Each path below is one point turned by a fixed rotation once a step. After each direction that follows a path, write how fast that rotation turns it, in degrees each step (0 if it stays still).
Each turn is a multiple of 5 degrees from 10 to 175, or 0.
Each row of a path follows its step; steps can be skipped.

step 0: [ 0.90 -1.67  1.58 -3.54  0.91 -1.26 -3.40 -2.30  3.69 -0.87  1.21  1.93
  0.71  3.39 -0.30  1.30  0.30 -3.23 -4.84 -1.50  2.57 -0.94 -1.80 -1.02
 -0.17 -1.52 -1.19]
step 1: [ 0.07 -1.41  1.57 -4.81  3.31 -0.21  2.09  2.69  0.91  1.37 -1.18 -4.59
  1.72 -1.32  3.68  2.56  0.41 -0.20  0.93  0.23 -2.42  0.40  1.89  0.44
 -0.52 -2.00 -2.52]
step 2: [-0.18  1.19 -2.19 -2.11  0.71  2.23 -3.64 -1.75 -0.12 -1.21 -2.87 -3.04
  0.54  3.64 -3.10 -0.29  2.33  5.09 -0.63 -0.97  1.27 -3.13  0.68 -0.08
 -1.50 -0.78 -0.64]
step 3: [-1.83  1.49  0.66 -1.35 -2.78  2.34  1.45  1.67  2.48  2.98 -1.98  0.70
  0.81  0.28  0.23 -2.34  0.43 -3.23 -0.53  4.18 -0.46 -3.26  2.25 -1.10
  0.49 -4.91  0.76]
step 4: [-0.81 -0.39 -3.60  1.79 -0.25  3.55  1.25 -0.08 -1.34  1.93  3.62 -3.92
 -0.81 -0.85 -0.48  0.44 -1.27  3.13  3.70  2.01 -0.86 -3.00 -1.96  0.35
  2.88  0.81 -1.84]
step 5: [ 1.79 -1.44 -3.47  0.27 -2.82  2.52 -1.04 -3.05  2.93  1.13 -1.35  2.85
  0.52 -0.44 -3.29 -1.45 -3.24 -2.86 -0.89  1.14  2.69 -0.06 -2.94 -0.34
 -2.95  1.18 -0.22]
step 6: [-3.28 -2.14  0.88  0.57  4.31  0.86  4.61  0.46  3.64  0.84  1.92 -0.07
 -1.24 -1.24  4.08 -1.43 -2.31 -2.07  0.64  0.69 -0.72 -0.25 -0.15 -1.12
 -0.64  3.47 -1.03]
step 7: [ 1.67  0.34 -4.46  1.44  3.37  0.94 -2.06  0.61 -1.33 -0.20 -2.08  0.67
  0.49  1.63  1.89  2.79 -1.48  3.30  0.35 -0.61  4.46  1.85  1.07  1.37
 -2.76  3.49 -0.02]
step 8: [-1.85 -0.42  3.86 -2.95 -0.12  0.31 -0.53  0.49  0.28 -2.37 -1.16  3.06
 -1.81  2.24  2.18 -1.96 -2.41 -2.64 -2.90  0.45  4.25 -2.12  3.40  1.39
  0.84 -0.02  1.80]
step 9: [-0.39 -0.58 -0.82 -0.23  1.12 -0.01  1.49  2.97  0.41  0.62  1.33 -3.19
  1.91 -0.98  2.53  4.59  0.72  0.90  2.22 -1.91  2.25 -0.51  1.66  3.47
  5.43 -1.17  2.00]
step 10: [ 4.18 -0.53  1.76 -1.68 -3.95 -1.34 -2.38 -1.18  0.86 -0.42 -0.73 -4.10
  0.04  0.35 -3.88 -0.91 -1.46  1.67 -1.87 -0.94  3.60 -2.22 -0.47  2.63
 -1.37  0.58  1.54]
step 11: [-1.64 -0.36  1.68 -0.14 -1.95 -1.14  5.00  0.05  5.24  0.38  0.36  0.22
  0.42 -3.13  1.53  1.06  3.34 -0.95 -1.20 -1.13 -1.21 -4.70 -0.35  0.06
 -1.43 -2.10  0.75]
Speeds:
[ 0.00 -0.52  0.38  0.80 -1.88 -0.26 -0.25  0.64 -0.51  0.48  0.87 -0.61
  1.19  0.31 -0.73 -0.91  0.64 -0.79  2.10  0.17  0.91 -1.20 -0.41  0.11
  0.58  0.15  1.17] : 60
[ 0.76  0.61 -0.93 -0.57 -0.67  0.83 -0.07 -1.24 -0.28 -0.12  1.91  0.06
  0.29 -0.14  0.70 -0.57 -0.80  0.37 -0.90  0.63 -0.48  0.71  0.41  0.75
  1.50 -0.98  1.78] : 70
[-1.29  0.16 -1.37  0.28  0.27 -0.33  0.82 -1.07 -0.23  1.23  0.51  1.11
  0.73  0.70 -0.41  1.44  1.79 -0.44 -0.27 -0.61  0.46  0.01 -0.27  1.62
 -0.53 -0.57  0.03] : 170
[-0.19 -0.63  1.29  1.14 -0.82  1.07  0.44  1.27 -0.54 -0.90  0.79 -0.23
  1.67  0.20  0.13  0.00  0.16  0.82 -1.77 -0.82  0.07  0.75 -0.70  0.18
 -0.74 -1.02 -0.69] : 25
[ 0.42  0.62  0.30  0.31  0.78  0.23  1.42  1.26 -0.03 -1.03  0.27  0.60
 -0.72  1.61 -0.78  1.13 -1.56 -0.64  0.49 -0.21  0.10  0.31 -0.68  0.64
 -0.45  0.62  1.76] : 35
[-0.02  0.00  0.15  0.08 -0.75  0.35 -0.71  0.57 -1.43 -0.09  0.34  1.24
 -1.22 -0.15  0.04  1.63 -0.73 -0.73 -0.11  0.60  0.75 -0.77 -0.62 -0.03
  1.84 -0.83 -1.68] : 80
